Rotation paths and how fast each direction turns (deg/step):
Each turn is a multiple of 5 degrees from 10 to 175, or 0.
Each row of a path follows its step; steps can be skipped.
Path 1:
step 5: [ 0.66 -1.81  0.38  0.03  0.68 -0.83  2.11 -1.57  1.16  0.17  0.81  0.27
 -1.68  0.42  1.46  0.16  0.41 -0.20  2.51 -3.16  4.49  0.48  0.88 -1.66
  5.21 -4.77  1.15  0.96 -0.19 -0.12  2.36  2.05 -2.18 -1.06  1.98  0.23
 -0.69  1.93 -0.44 -1.76 -1.78  0.40  2.02  0.88  1.16  0.19 -2.71 -0.42
 -0.86  0.98]
step 9: [ 1.06  0.41  1.11 -1.48  2.02 -4.87 -3.11 -1.24  0.80 -0.06 -2.88  0.92
 -1.35  1.05 -0.91 -0.94  2.44  0.72 -0.60  0.14  1.23  1.03 -3.20 -0.04
 -0.42 -0.64  2.36  1.58  0.43  0.84  4.00 -1.43  0.65 -1.42  1.91 -2.64
  1.46  0.70  0.44  1.18 -2.10  1.96 -0.61 -0.42 -0.92  0.90 -2.92  1.95
  1.17 -3.42]
step 12: [-1.75 -0.15  1.67 -0.35 -0.31  0.37 -4.29 -1.95  1.80 -0.32 -2.34 -1.62
 -1.04  2.64 -0.47  2.00 -2.03 -3.12 -0.11  0.56  3.52 -1.28  0.11 -0.13
  1.12 -1.14  1.96  1.73 -4.49 -0.49  0.55  0.04 -0.50  3.72  0.35 -0.83
  1.78 -1.34  0.04 -2.12 -0.29 -0.25 -0.57  0.53 -3.03  0.48 -2.29 -1.67
  0.67 -2.04]
step 16: [-1.43 -1.30  0.32  1.50 -1.24 -0.83  3.03 -0.20 -0.14  1.54 -2.13 -1.50
 -0.90  1.25  3.89  0.76 -2.44  2.15 -0.18  0.25 -0.06  0.28 -1.30 -4.44
  0.45 -0.58  2.97  2.29 -1.07 -0.81 -0.69 -0.05  0.29 -2.06  0.58 -4.80
  2.58 -3.18 -0.67  0.00  0.40 -0.80 -0.50 -2.72  0.16 -1.98  0.01  0.81
  1.14 -2.11]
step 20: [-1.30 -3.13  0.59 -0.26 -0.49  0.36  2.03 -2.54  2.76 -1.88  1.51  0.10
 -2.19  1.19  1.73 -1.79 -0.81 -0.14  0.19 -0.82  1.86  0.09  1.89  0.69
  2.58 -2.19  2.27 -0.57 -2.75 -0.62  0.68 -0.25 -1.29  1.77  3.28 -1.66
  2.02 -0.31  2.55  1.74  0.04  1.10 -0.20  1.60  0.32 -0.31 -5.23 -2.58
 -2.11  1.02]
step 24: [-1.31  0.25  4.34 -1.11 -1.03 -4.21 -2.12  1.52  0.77  0.26 -1.85 -1.38
 -2.28  0.69 -1.68  0.30  0.12  0.77 -0.59 -1.62  0.42 -0.01 -0.44 -1.65
  1.25 -3.70  0.33  2.37  0.23 -0.66  0.95 -0.68  0.78  0.35  1.29 -3.56
  3.44 -1.16 -3.05 -0.89 -2.32  0.28  1.90 -1.79 -0.82  0.18 -2.98  2.18
  0.38  0.38]
step 25: [-3.61 -1.50  1.03  1.66 -2.67 -1.90 -0.30 -2.17  0.89 -0.58 -2.32 -2.52
 -0.85  0.14  1.94 -0.55 -1.51  1.56 -2.53  1.51 -0.07  0.63 -1.96 -4.23
  1.39  1.67  1.24  2.17 -2.11  0.10 -1.47  2.06 -1.57 -1.19  1.15 -1.37
  0.47 -4.30  0.86  0.07 -1.18 -1.98 -0.73 -2.69  1.70 -1.07  0.70  1.70
  0.86 -0.97]
step 26: [ 1.60 -1.74 -0.58 -2.97  1.87 -0.48  2.61 -3.77 -0.11  0.32 -2.05 -0.86
 -1.66 -1.33  2.70 -0.91  0.14  0.91  0.40  1.93  1.01  0.80  0.63 -0.09
  0.06 -2.63  2.05  1.24 -1.01  1.81  1.97  2.24  1.28 -1.81  5.22 -2.63
  0.15  0.05  1.25 -0.88 -2.21 -0.58 -2.10 -2.60  1.46 -0.95 -2.61 -0.10
  1.24  0.15]
step 27: [-1.10  0.75  1.45 -1.02  2.15 -2.69 -4.34 -2.30 -0.99  0.31 -3.89  0.83
 -0.27  1.27  2.67  0.05  0.64 -0.41 -0.75 -0.19  2.42 -0.66 -3.76 -0.07
  3.47 -1.33  2.01  0.78 -3.17  1.57  1.59  0.95 -0.56  0.98  0.70 -1.15
 -2.01  2.79  0.68 -2.46 -0.13  0.47  0.80  1.10 -0.26 -0.95 -1.94 -0.79
  0.49 -2.70]
Speeds:
[-0.55 -0.62  0.35  1.05  0.96  0.89  0.28  0.19 -0.06 -0.52 -0.68 -0.34
 -0.63  0.50  0.49  0.44 -0.45  0.23 -0.02 -0.62  0.09 -0.30 -0.97  0.17
 -0.05 -0.05 -0.19  0.07 -0.25  0.35  0.50  0.14 -0.25  1.21 -0.44 -0.49
  0.61 -0.12  0.06 -0.11  0.71  0.08  0.25 -0.14  0.18 -0.45  0.97 -0.93
 -0.22 -0.03]	170
[ 0.14 -0.15  0.38 -0.06 -0.20  0.28  0.01 -0.12 -0.33  0.68  0.38 -0.76
 -0.59  0.20  1.02  0.50 -0.57 -0.77 -0.41 -0.17 -0.68  1.04 -0.24 -0.88
  0.51  0.67 -0.23  0.06  1.00  0.37 -0.77 -0.09 -0.15 -0.28 -0.43 -0.03
 -0.24 -0.04  0.38  0.38  0.06  0.58 -0.28 -0.45  0.06  1.38 -0.05 -0.46
 -0.12 -0.47]	120
[ 0.11 -0.23  0.80  0.10  0.13 -0.22 -0.30 -0.53  0.08 -0.30 -0.37  0.97
 -0.11  0.26  0.52  0.80  0.94 -0.17  0.03  1.11  0.00 -0.08  0.83  0.03
  0.10 -0.17  0.31  0.58 -0.79  0.32 -0.43 -0.27  0.10  0.42  0.10  1.04
 -0.27  0.41  0.37 -0.39  0.63  0.29 -0.87  0.04  1.01  0.33 -0.22 -0.94
 -0.25  0.36]	45
[ 0.23 -0.19  0.30  0.05 -0.56  0.78 -0.99 -0.10  1.63  0.62  0.18  0.40
 -0.32 -0.41  0.66  0.40  0.72 -0.14 -0.45 -0.04  0.61 -0.10  0.41  0.19
 -0.06 -0.55 -1.09  0.10  0.16  0.60 -0.54  0.09 -0.09 -0.06  0.07 -0.46
  0.36  0.19  0.10  0.80 -0.34 -0.04 -0.22 -0.11 -0.65 -0.72  0.85  0.49
 -0.25 -0.12]	35
[ 0.45 -0.08  1.40  0.02  0.07 -0.13  0.12 -0.20 -0.18  0.18 -0.05 -0.67
  0.03 -0.43  0.44 -0.01 -0.01  0.38 -0.69 -0.76 -0.24  0.06  0.30  0.47
  0.13 -0.49  0.07 -0.96 -0.83  0.22  0.12 -0.21  0.64 -0.09 -0.15 -0.56
 -1.43  0.29 -0.61 -0.23 -0.39  0.09  0.54  0.73 -0.33  0.28 -0.08 -0.20
 -0.87  0.98]	115
[ 0.46  0.48 -0.65  0.10  0.13 -0.31  0.79  0.05 -0.13  0.54 -0.42  0.34
 -1.30  0.22 -0.11 -0.18 -0.08 -0.35 -0.01  0.21  0.11 -0.14  0.09 -0.35
  0.34 -0.32 -0.34  0.56 -0.29  0.40 -0.75 -0.45  0.83  0.11 -1.41 -0.26
  0.06 -0.07  0.27 -0.13 -0.18 -0.29  0.35  1.17 -0.48 -0.90 -1.00 -0.42
 -0.06 -0.51]	95
